In the data rows, the value 128 means zero.
Some points:
array([105., 134., 124., 139., 111.,  93., 120., 117., 119., 111., 114., 173., 119., 134., 103., 145., 145., 152., 110., 185., 121., 111., 145., 127., 149., 133., 135., 113., 135.,  71.,  81.,  87., 103.,  98., 134.])
array([127., 109., 151., 135., 168., 114., 138., 136., 166., 118., 135., 123., 107., 127., 130., 121., 121., 111., 115., 162., 104., 130., 153., 104.,  91.,  94., 122., 133.,  94., 146., 130., 153., 104., 109., 115.])
array([124., 135., 107., 146., 139., 125., 158., 121., 121., 127., 139., 107., 131., 125., 151., 132., 146.,  97.,  96., 116., 107.,  91., 142., 100., 141., 167., 155., 109., 128., 128., 152., 115., 116., 122., 164.])
array([161., 133., 129., 145., 129., 142., 114., 135., 156., 142., 131., 130., 152.,  98., 175., 109., 133., 152., 146., 116., 141., 138.,  83., 118., 119., 125., 160., 118., 101.,  92., 133., 130., 144., 124., 121.])
array([ 77., 140., 149., 124., 135., 115., 152., 130., 143., 135., 118., 129., 137., 112., 168.,  62., 116., 127., 184.,  96.,  85.,  75., 155., 144., 146., 105., 120., 132., 164., 148.,  83., 135., 135., 136., 135.])
array([121., 107., 133., 113., 122., 139., 116., 124., 125.,  85., 119.,  88., 152., 120., 142.,  82.,  82., 124., 140., 121., 127., 133., 140., 141., 133., 145., 114., 113., 126., 128., 129.,  51., 134., 144., 137.])
array([103., 142., 135., 138., 106., 147., 152., 166., 136., 126., 139., 108.,  84., 153., 119., 115., 147., 165., 113., 132., 105., 159., 112., 148., 133., 113., 121., 117., 103., 142., 136., 119., 114., 126., 144.])
array([128., 120., 128., 122., 127., 108., 129., 113., 164.,  78., 132., 106., 121., 129., 111., 147.,  93., 159., 121., 108., 130., 119., 101., 109., 142., 175., 159., 160., 145., 158., 126., 156., 118., 126., 118.])
array([155., 170., 168., 158., 116., 126., 150., 150., 147., 132., 102., 154., 174., 141., 123., 138., 139., 160., 122., 155., 134., 150., 152., 125., 139., 123., 131., 131., 135., 149., 129., 125., 167., 171., 143.])
array([119., 100., 122., 170., 158., 139., 102., 148.,  53., 158., 109., 119., 143., 144., 130., 119., 142., 125., 176., 143., 179., 123., 104.,  93., 160., 146., 147., 154., 101., 139., 114., 117.,  90., 140.,  50.])
array([102., 102., 124., 123., 191., 107., 135.,  64.,  89., 142., 101., 110., 127., 123.,  91., 132., 145., 162., 111., 154., 106.,  86.,  95., 185., 122., 127., 117.,  99.,  89., 113., 162., 155., 160., 182., 139.])
array([140., 133., 175.,  70., 113., 169., 140.,  86., 102., 128., 120., 120., 132., 142., 143., 158., 128., 130., 162., 148., 143., 151., 126., 137., 134., 163., 127., 186., 114., 127., 131., 135., 103., 106., 160.])
array([ 71., 120.,  97., 143., 144., 119., 145., 106., 121., 114., 140., 143., 122., 114., 195., 137., 108., 145., 107., 133., 191., 199., 135., 107., 107., 154.,  78., 145., 132., 129., 122., 143., 156., 149., 148.])
array([169.,  92., 121., 123., 133., 129.,  93., 108., 131., 113., 152., 111., 146., 181., 125., 130., 139., 115., 147., 123., 139., 135., 111., 139., 140., 115.,  95., 131., 145., 122., 114., 122., 158., 104., 140.])
array([146.,  66., 144., 134.,  81., 140., 143., 120., 120., 111., 115., 139., 152.,  96., 105.,  90., 125., 132.,  94., 114., 127., 130., 120.,  91., 115., 100., 140., 114., 119., 131., 136., 135., 109., 130., 136.])
array([147., 145., 134., 111., 166., 100., 144., 146., 141., 130.,  93., 113., 120., 126., 119., 120., 124., 111., 126., 125., 122., 130.,  80., 103., 129., 110.,  89., 166., 165., 141., 139., 113., 112., 108., 129.])
array([165., 122., 119., 178., 159., 158.,  92., 136., 104., 138., 101., 149.,  91., 112., 106., 109., 115., 123., 148.,  91.,  83., 175., 190., 143., 121., 141., 140., 155., 145.,  99., 136., 151., 155., 107., 135.])
array([166., 134., 121., 135., 128., 157., 125., 143., 122., 113., 133., 122., 110.,  92., 144., 124., 128., 119., 138., 149., 132., 112., 123., 137., 152., 149.,  70.,  88., 120., 151., 106., 158., 113., 119., 110.])
array([109., 120., 128., 110.,  97., 115., 147., 120., 131., 138., 147., 152., 113., 121., 125., 112., 123., 134., 145., 140., 107., 105., 121., 117.,  93., 136., 116., 158., 148., 163., 142., 110., 164., 111.,  92.])
array([158., 126.,  98., 104., 126., 116., 122., 144., 116., 123., 149., 172., 129., 139., 168., 141., 123., 130., 109., 119.,  98., 129., 130., 124., 148., 107., 148., 122., 105., 154., 121., 113., 111., 158., 121.])
array([109., 170., 141., 150.,  92., 106.,  90., 110., 118., 161., 111., 120.,  97., 143., 143., 132.,  95.,  76.,  97., 124., 156., 102., 124., 130., 155., 126., 146., 136.,  94., 142., 140., 137., 144.,  71., 150.])
array([108., 132., 124., 144., 120., 145., 208., 149., 110., 112., 150., 128., 163., 131., 135., 209.,  81., 102., 151.,  96., 151., 123., 144., 190., 117.,  80., 143.,  98., 184.,  93., 185., 127., 106.,  96.,  85.])
array([126., 159., 111., 112., 148., 211., 131., 124., 138.,  95., 113., 153., 103., 173., 106., 104., 151., 104.,  94.,  76., 170., 103., 152., 111., 136., 116., 103., 133., 113., 101., 110., 136., 166., 163., 105.])
array([124., 148., 106., 123., 109., 164., 100., 143., 121., 114., 147., 133., 128., 124., 106.,  96., 129., 157., 141., 153., 131., 122., 130., 107., 123., 129., 123., 104., 156., 140., 174., 123., 106., 135., 171.])
array([128., 149., 142., 152., 142., 126., 103., 108., 141., 156., 179., 100., 142.,  98., 103., 118., 147., 118.,  81., 129., 136., 136., 123., 155., 127., 121., 142., 148., 156., 159., 104., 113., 110., 139., 143.])
array([111., 124., 145., 119., 126., 113., 128., 159., 153., 148., 144., 169., 156., 150., 104.,  95., 138., 109., 107., 139.,  97., 163., 100., 145., 113., 172., 117.,  94., 128., 119., 146., 126., 124., 141., 110.])
array([120., 104., 100., 102., 127., 119., 142., 167., 131., 117., 131., 112., 110.,  82.,  98., 171., 118.,  38., 175., 159., 154., 133., 100., 148., 159.,  96., 163., 137., 132., 130., 108., 116., 173., 150., 156.])
array([134., 119., 100.,  77., 110., 119., 129., 156., 133., 154., 126.,  98., 144., 117., 125., 128., 130., 136., 115., 140., 139., 121., 166., 105., 128., 137., 106., 128., 140.,  86., 115., 141., 135., 129., 112.])
Along one direction, these points spread out more than along any other. Take the direction at right angles to it along which they spread out most. Then take the direction at right angles to both along which they spread out most. Go by this last direction. How far along it is each point below, from 0 to 99? The average is 50, and the first point in the table lies past the average. One standard deviation of the points above along it is 16.
array([124., 148., 106., 123., 109., 164., 100., 143., 121., 114., 147., 133., 128., 124., 106.,  96., 129., 157., 141., 153., 131., 122., 130., 107., 123., 129., 123., 104., 156., 140., 174., 123., 106., 135., 171.]) 43
array([127., 109., 151., 135., 168., 114., 138., 136., 166., 118., 135., 123., 107., 127., 130., 121., 121., 111., 115., 162., 104., 130., 153., 104.,  91.,  94., 122., 133.,  94., 146., 130., 153., 104., 109., 115.]) 55
array([165., 122., 119., 178., 159., 158.,  92., 136., 104., 138., 101., 149.,  91., 112., 106., 109., 115., 123., 148.,  91.,  83., 175., 190., 143., 121., 141., 140., 155., 145.,  99., 136., 151., 155., 107., 135.]) 18
array([166., 134., 121., 135., 128., 157., 125., 143., 122., 113., 133., 122., 110.,  92., 144., 124., 128., 119., 138., 149., 132., 112., 123., 137., 152., 149.,  70.,  88., 120., 151., 106., 158., 113., 119., 110.]) 46
array([134., 119., 100.,  77., 110., 119., 129., 156., 133., 154., 126.,  98., 144., 117., 125., 128., 130., 136., 115., 140., 139., 121., 166., 105., 128., 137., 106., 128., 140.,  86., 115., 141., 135., 129., 112.]) 43
array([128., 149., 142., 152., 142., 126., 103., 108., 141., 156., 179., 100., 142.,  98., 103., 118., 147., 118.,  81., 129., 136., 136., 123., 155., 127., 121., 142., 148., 156., 159., 104., 113., 110., 139., 143.]) 63
array([105., 134., 124., 139., 111.,  93., 120., 117., 119., 111., 114., 173., 119., 134., 103., 145., 145., 152., 110., 185., 121., 111., 145., 127., 149., 133., 135., 113., 135.,  71.,  81.,  87., 103.,  98., 134.]) 66
array([158., 126.,  98., 104., 126., 116., 122., 144., 116., 123., 149., 172., 129., 139., 168., 141., 123., 130., 109., 119.,  98., 129., 130., 124., 148., 107., 148., 122., 105., 154., 121., 113., 111., 158., 121.]) 49
array([128., 120., 128., 122., 127., 108., 129., 113., 164.,  78., 132., 106., 121., 129., 111., 147.,  93., 159., 121., 108., 130., 119., 101., 109., 142., 175., 159., 160., 145., 158., 126., 156., 118., 126., 118.]) 58
